In the rows, 128 means zero.
A: several groups of rows, each row roughly a mix of its group's hidden directions:
A (115 x 11):
[[133 114 132 123 105 134 153 105 113 100 180]
 [144  95 109 112 140 130  85 150 100 124 151]
 [ 84 108 146 155 122 111 139 115 160 132 155]
 [183 102  97 108 108 125 138 139 132 122 133]
 [158 159 119  90 128 138  98 152 107 118 113]
 [169 142 138 152 109 107 154 115 120 125  89]
 [135 114 128 127 111 102 129 112 147 184 156]
 [147 126 148 157 111 114 155 100 123 113  85]
 [114 145 170 159 107  97 109 102 134 122 136]
 [181 104 104 106 105 138 147 142 118 128 133]
 [164 108 120 128  96 126 151 157 107 110  98]
 [185 141 130 114 129 143 115 126  96 123 102]
 [134 121 106  90 146 156 153 153 149 148 104]
 [115 107 173 148 101 103 105 111 113 116 114]
 [159 116 130 110  91 148 155 155 109 120 103]
 [131 147 157  90 124 152 145  96 100 115 144]
 [154 119 111 107 149 140 143 151 135 150  79]
 [117 166 132 148 140 121 102 101 136 150 168]
 [ 89 115 153 129 117 113 130  98 102 112 162]
 [111 119 118 145 147 109  75 110 131 152 150]
 [154 104 128 146 112 105 163 107 101 120  97]
 [111  98 143 155 119 108 150  96 152 130 160]
 [141 127 139 154 130 120 144 124 125  99  68]
 [126 139 101  91 157 167 159 143 128 124 125]
 [103  91 145 143 122 130 138 110 152 128 175]
 [141 124  92 105 152 167 151 147 105 143 134]
 [149 126 140 133 129 119 161 135 168 142  82]
 [140 101 121 165 114 153 144 120 119 113 172]
 [ 85 150 131 127 144 160  92 138 107 142 121]
 [ 91  98 158 137 125 122 159 129 166 133 128]
 [149 124  99  97 137 156 172 151 140 130 127]
 [133 130 130 152 107  99 134 110 134 179 157]
 [140 125  98  85 146 168 152 142 128 135 134]
 [154 105 122 147 121 140 132  94  99 118 171]
 [ 94 149 124 109 153 154 105 157 127 121 160]
 [108 139 165 163 116  90 118 109 149 119 128]
 [126 120 137 138 112 103 127 107 152 184 149]
 [170 131 146  98 106 135 139  84 118 125 120]
 [158 134 137 163 111 113 136  91 102 123  99]
 [118 143 132 148 136 108  95 100 153 152 167]
 [110 135 155 156 128  90  95  97 125 109 131]
 [157 118 139  87 110 138 134  82 110 130 140]
 [159 124 126 132 106  97 133 114 145 179 139]
 [174 126  96 111 114 147 149 144 133 151 150]
 [171 141 109  86 116 114 150 121 148 117 142]
 [ 74 152 143 134 140 136  96 134 130 133 103]
 [171 126 135 128 117 123 144 106 114 105  80]
 [164 150 134 120 117 146  95  83 112 122 125]
 [ 77 154 156 143 145 114 117 116 150 119 117]
 [ 99 153 171 159 115 113 105 109 115 124 126]
 [120 149 169 159 105  99 112 101 136 127 142]
 [143 133 145 102 124 146 115  76  94 125 135]
 [137 150 150 107 144 114 121 104 127 153  78]
 [ 97 112 147 175 120 112 142 114 159 131 143]
 [110 137 159 165 108  97  92 112 134 138 131]
 [118 153 140 152 121 117  94 109 144 162 163]
 [ 82 157 162 154 136 121 108 111 130 137 130]
 [164 108  98 101 139 152 151 131  96 119 137]
 [110 127 123 114 143 161 122 149 128  72 114]
 [102 134 131 116 148 158 133 153 122  76 116]
 [ 86 123 143 153 115 135 139 104 140 122 173]
 [136 138 133 159 135 115 157 107 154 153  85]
 [ 91 118 148 171 122 110 152 106 152 134 132]
 [176 111 101  99 107 149 135 142 107 127 129]
 [167 155 123  96 132 151  97 145 110 124 112]
 [141 128 131 154 120  92 124 118 144 184 124]
 [139 171 131 133 125 144 105 151  98 117  91]
 [112 135 154 162 123  85  98 103 142 120 134]
 [142 129 143 146 107  96 142 104 143 178 132]
 [134 126 133 156 109  95 136 106 131 179 145]
 [103 133 146 137 151 113 110  90 151 143 166]
 [ 95 105  97 145 134 119 120 163 136 142 163]
 [181 134 116 123 136 151 104 152 107 127 104]
 [190 123 113 127 117 108 154 133 144 118 115]
 [125 141 168 155  99  92 113 108 134 106 122]
 [ 86 144 147 125 166 122 125 101 125  95 122]
 [100 109 101 172 141 104 126 159 116 140 133]
 [ 88 114 160 139 144 143 110 116  91 139 109]
 [156  94 107 113 134  80 138 146 138 127 111]
 [130 131 133  81 131 114 140 145 178 139 111]
 [145 132 155 146 105 115 166  89 112 128 108]
 [158 154 122  98 130 122 110 154 103 117  90]
 [162 142 103  98 141 130 103 150  99 130 101]
 [ 86 125 147 137 141 154 102 131  86 133 117]
 [102 110 144 150 122 133 169  94 151 135 150]
 [106 102 122  82 138 136 126 150 156 143 157]
 [ 70 147 147 121 159 140 119 120 139 125 115]
 [131 112 136  81 129 158 134 104 106  93 131]
 [137 101 140 152 107 111 166  96 115 116 101]
 [ 96 128 115 114 147 133 107 166 154 148 160]
 [177 108 106 117 133 130 150 114 114 128 166]
 [139 111 111 152 123 136 112 103 117 123 186]
 [ 95 112 102 148 148 131 124 176 130 103 126]
 [172 132 138 135 107 115 154  97 102 123 102]
 [121  95 118 136 119 112 103 166 116 100 161]
 [106 112 104 112 125 137 112 137 127 141 188]
 [ 80 161 151 121 128 135 104 129 140 117  98]
 [119 158 132 122 147 159 123 149 112  79 113]
 [ 88 126 117 118 135 144 112 149 142 136 180]
 [155 102 120 115 102 134 156 160 120 111  93]
 [131 169 149 119 133 120 119 134 150 141  76]
 [118 126 164 165 115  92 105 101 118 118 135]
 [114  85 132 113 121 109 133 115 131 116 180]
 [103 142 158 145 137 180 113 114 112 142 120]
 [104 138 125 113 151 161 121 152 117  79 123]
 [159 132 152  95 107 138 136  79 125 132 131]
 [ 95 107 141 159 124 110 145  99 156 137 155]
 [144 137  94  90 137 166 154 152 134 134 126]
 [164 126 147 120 106 124 163  98 116 109  98]
 [139  91 128 151 105 112 152  89 106 119 111]
 [139  99 134 149 106 127 147 112 124 103 178]
 [169 129 115  90 141 150 111 151 106 131 105]
 [176 126 139 126 110 129 158 137 171 117 124]
 [117 153 128 150 142 120 112 109 152 164 170]
 [ 81 148 146 147 143 114  93 119 120 114 107]]

which group is each row in? (one row of each group first):
[106 115 109 110 136 131  99 145 150 156 172]  (5)
[143 101 114 114 119 123 122 119  91 104 175]  (74)
[154 118  92  84 130 157 138 147 118 116 114]  (50)

[176 140 105  96 135 140 119 151 108 125 103]  (74)
[131 155 118 129 147 131 103  97 132 150 178]  (50)
[121 135 122 113 145 160 123 138  99  73 116]  (5)
[174  83 106 113 111 133 135 135 119 143 142]  (50)
[100 146 141 138 140 165 109 142  92 133  98]  (74)
[132 110 126 154 108  92 142 115 139 176 143]  (5)
[153 129 146 137 120 107 168 117 159 133  90]  (74)
[132 136 119 117 144 156 104 174 118 136  89]  (74)
[104 111 108 163 147 111 135 170 126 115 104]  (5)
[140 128 133  96 130 143 165 127 111  80 109]  (50)
[151 118 126 153 103  96 132  99 126 172 137]  (5)
